In the data rows, the value 128 means zero.
Here are some points:
[115 122  82  96  85  95  82 145 147 119 135 130 112 135 148 127 110 113
 116 113 118 148 103 137 142 144 162 138 168 161 170 149]
[174 138 121 134 150 129 127 129  92  91  82  89 135 158 146 143 138 145
 114 136 128 106 114 136 117 130 119  99 147 147 150 146]
[ 95 108 127 145 120 149  89 115 102  91  79 100  91 142 134 155 133 134
 139 156 140 185 167 148 131 156 153 148 145 111 131  77]
[179 166 152 136 124 160 224 255 255 255 207 197 166 127 110 102  71  73
  61  49  86  59   0   0  46  61  87  80 113 110 104 158]
[115 129 116  90 138 130 149 159 139 156 105 143 116 106 113 114 136 170
 172 162 155 147 184 141 111 130 116  84 104  96  78  78]
[164 133 136 110 126 120 144 110  82  81 106  89 116 164 135 170 151 129
 154 124 145 128 136 124 108 102 160 130 126  96 126 155]
[171 208 215 218 190 133 173 134 134 153 109 124  80 115 107 124 110  67
  77 105  94  91 121  95  99 100 115 131 111 136 121 145]
[120 130 117  86 126  80 110 100 112 108 100 110 107 121 100  93 127 103
 108 152 160 172 185 173 161 143 142 155 161 153 147 140]
[168 149 150 132 141 170 231 223 255 245 208 183 146 131 139 121  90  72
  63  81  79  77  34  34  39  49  72  84 126 120 136 151]
[ 96 114 104 108 120  72 104 119 151 156 148 104  95 123 131 165 179 175
 155 148 170 154 149 105 150 145 105 145 107 100  77 112]
[102 117 114 112 122 169 167 136 100 122 127 124 102 135 120 158 177 144
 174 179 153 143 129 147 136 120 131 108 110  82  92  98]
[176 185 191 224 214 165 145 130 122 134 108 102 105  96  98 106 100  94
  97  82  91  96 125 105 114  96 103  99 111 162 136 170]
[127 138 127 102 117  87  88  92 122 111  95  99 140 120 109 121 110 113
 100 147 164 148 149 138 164 184 154 150 147 160 153 142]
[116 101 136 137 126 100  96  83  75  89 112 133 139 143 162 162  97 115
 120 159 166 148 174 147 152 152 140 124 111 120 122 146]
[208 191 185 167 190 189 185 168 145 131 168 121 113 139 109  87 105  90
 114  89  56  62  74 106  87  94  99 119 137 119 123 151]
[158 124 109  76  80  97 100 128 142 108 113 133 125 137 136 162 116 102
  78 114 127 154 132 144 140 153 188 171 144 141 151 105]
[163 119 110 111  98  99  69 109 109 112 120  97 108  96  92 122 108  88
 146 119 139 143 156 135 170 186 186 129 153 140 177 158]
[101  98 107 159 133 162 187 126 136 147 116 117 116 138 182 139 136 153
 115 133 131 127 168 115 126 122 106 122  96 108 101  88]
[146 160 157 150 155 150 165 163 164 191 204 181 156 138 139 113  98 125
 110  95  60  57  49  75  63 108  90 125 112 122 145 130]
[110 120  92 122 102  91 111 117 139 119 133  98 131 142 164 118 128 131
 110 139 114 127 154 148 124 139 132 178 147 155 134 122]
Then 10 other points, each followed by its number:
[123 102  95  99 128 168 140 142 130 155 129 137 150  97 137 137 165 174
 175 155 156 154 157 154 146 116 112  87  95  68  62  76] 0
[111 144 138 120  87 128  79 137 111 107 134 139 132 144 141 126 116 121
 113 145 180 161 153 164 158 151 116 138  89 116 109 107] 1
[106 108 137 161 128 100  93  76  55 104 115 139 117 148 159 126 146 116
 163 172 170 170 148 168 158 131 110 141 111  91 108 131] 2
[128 142 151 101 126 111  95  84  88  83 131 123 143 125  94  97  95 122
 161 135 140 151 179 151 181 128 103 123  99 155 131 169] 3
[153 132 110  90 115 122  96 101 119 103 110 109 109  97 102 117  94 121
 126 167 108 108 109 180 154 168 188 167 136 145 157 166] 4
[126 101 127  95  78  72  95 148 141 126  98 164 126 117 132 110 125 126
 129 155 139 166 179 156 149 167 119 125 134 111 112 116] 5
[101 119  95 115 113  99 118 130 155 163 160 139 118 120 125 180 170 172
 141 141 121 144 157 118 149 125 116 136  82  73  83  88] 6
[ 52  70 100 147 144 105  98 102  94 100  91  93 143 138 147 155 164 144
 167 139 173 161 156 144 122 109 149 169 135 145 132  96] 7
[164 156 138 149 122 134 109 105  99  71  82 103 149 151 146 147 143 153
 154 115 122 125 139 147 104 147 143 106 107 137 124 130] 8
[123  81 131  86 126 102 105 121 117 106 119 123 144 129 157 132 141 154
 119 102 124 114 125 128 110 159 172 156 120 159 133 168] 9
Which of these numbered points is nearest to each point below, looking only along the 3 directions in which the first points spread most? Its number follows each.
[ 95 131 111 106 101  68  95  77  58  78 113 176 163 170 153 150 161 157
 204 183 172  94 142 157 137 145 121 137 103 114 108 104] > 7
[120 129 106  93 112 138 103  87 110 104 141 130 121 162 151 151 120 125
 130 130 149 160 164 159 151 166 143 133  99 109 137  99] > 1
[174 147  93  84 107 125 103  81 111 121 156 114 117 114  96 130 124 128
 118 135  88  76 134 159 177 136 143 137 134 156 168 157] > 4
[133  92  99 133  98  75 120 123 106  97 128 106 176 151 164 142 162 125
 103 120 126 101 102 145 131 148 144 129 122 114 176 163] > 9
[139 124 130 119  89  97 101 121 126 137 127 122 130 124 120 134 143 103
 121 108 140 160 151 152 130 118 178 136 156 123 118 121] > 9
[118 113 114  97  60 106 119 124 121 126 116 168 138 127 116 117 140 120
 141 129 124 165 157 169 162 143 162 145 123 120 115 114] > 5
[ 87  99  76 115 175 181 177 149 108 110  75 100  88 140 175 172 168 164
 152 158 118 140 131 127 135 125 140 130  77  85  95  99] > 0
[ 72  90 106 121 162 155 178 135 149 115 128 101 132 127 126 185 174 167
 163 175 156 125 136 128 119 115  92 111 118  94  99  92] > 0
[181 165 202 189 185 215 173 133 111 149 109  83 142 117 111  91  95  64
 103 109 104 114 116 112  88  91 109 137 121 113 140 151] > 8
[130 102  90 141 106  88 101 129 138 123 102  88 146 137 162 171 158 124
 155 139 116 111  75 150 117 151 163 127 119 126 165 176] > 9
[117 134 122 134 117 133  73  79  51  73 126 151 118 159 162 131 146 145
 162 159 150 180 154 123 158 166 126  78 107 112 109 125] > 2
Now 10 new points, numbered from 0 again:
[105 117  95  80  81 114 123 145 132 111 109 116 143 155 169  96 117 163
 135 118 116 113 125 120 148 137 150 153 147 165 144 124] 0
[ 90  95 119 129 120  98 100 130  82  77  99  71 105 109 140 149 136 131
 127 165 176 158 156 134 149 163 174 154 166 145 143  81] 1
[180 182 159 195 162 216 196 180 140 150 133 107 122  93  98  83  79  97
  71 109  73  83 111 119  78  87 102 112 124 134 121 154] 2
[ 96  75  94 108 133 160 177 149 103 122 111 106  79 145 146 161 152 164
 160 155 158 141 146 139 161 135 166 114  95  69 102  87] 3
[149 173 159 159 168 155 146 126 168 184 188 204 189 155 125 102  98 109
  96  87  87  78  49  67  73 101 135 120 128 121 100 130] 4
[135 172 184 202 157 165 136 180 188 208 194 181 142 148  97 130 103 107
  63  78  53  78  51  62  73 103  98  97 123 157 118 124] 5
[134 109 119 132 118 126 120  98 112 138 123 137 102 110 123 146  92 109
 102 120 136 144 169 134 153 120 144 142 156 147 149 150] 6
[114 117 106  85 141 125 124 158 126 162 136 140 110  96 123 140 148 152
 165 172 168 157 161 160 124 128 120  94  89  64  81 100] 7
[ 79  82 131 136 133 118  97  88 144  97  88  95 104 137 171 160 151 120
 138 102 162 157 172 152 125 133 177 157 132 142 112  96] 8
[149 183 190 179 166 156 118 137 151 138 113  56  77  76  88 127 122 140
 115 103  79  76 115 115 124 138 157 128 153 140 127 142] 9
The same question for these:
[179 183 166 174 178 156 162 175 195 213 209 196 166 150 124  96  84  97
  51  48  69  66  46  67  87 112  75 107 117 145 105 139] > 5
[100 100 102  99 112  98 102 123 118 127 150 119 140 126 111 105 125 139
 141 172 187 152 167 155 139 119 132 131 108 121 143 105] > 8
[166 161 179 192 190 209 199 138 160 138  98 106 114  95 128  56  91  81
  77  89  81 100 131 126 110  91 109 129 116 108 138 193] > 2
[111  90  83  80  97 134 125 152 105 136 126 130 121 103  93 113 107 118
 129 153 169 172 149 136 159 153 160 163 133 125 151 124] > 0
[ 98 109 105 101 109 176 176 129 124  85 105  49 133 167 139 179 185 196
 181 153 149 168 147 141 136 116 123  78 100  59  85 103] > 3
[182 201 198 167 152 174 168 174 151 134 143 138 112 119 102 119 110 110
 101  52  74  57  55  85  92 133 110  90 139 143 124 149] > 2
[128 110 117 109 108 101  55  68  48  85 126 171 146 140 176 154 151 170
 199 197 178 104 108 137 125 147 126 124 126 127 144  99] > 8
[122  75  96  87 130 106 117 114 133  96 140 157 155 119 120  72 128 109
 134 163 171 164 129 142 153 154 157 130 175 134 124 120] > 0
[178 186 153 158 142 167 163 168 217 206 166 189 173 165 157 105  85  76
  66  81  52  36  26  60  63  42 100 107 137 147 153 173] > 5
[176 123 111 106 126 112 116  77 123 131 138 128 140  77 113 116  84 147
 144 104 113  90 130 169 161 151 162 143 170 115 137 153] > 6
[159 190 210 204 188 186 135 147 127 125 127 131 121  99 109 133  96  71
  70 103  75 107 106 106  82  89 114 128 136 136 118 155] > 2
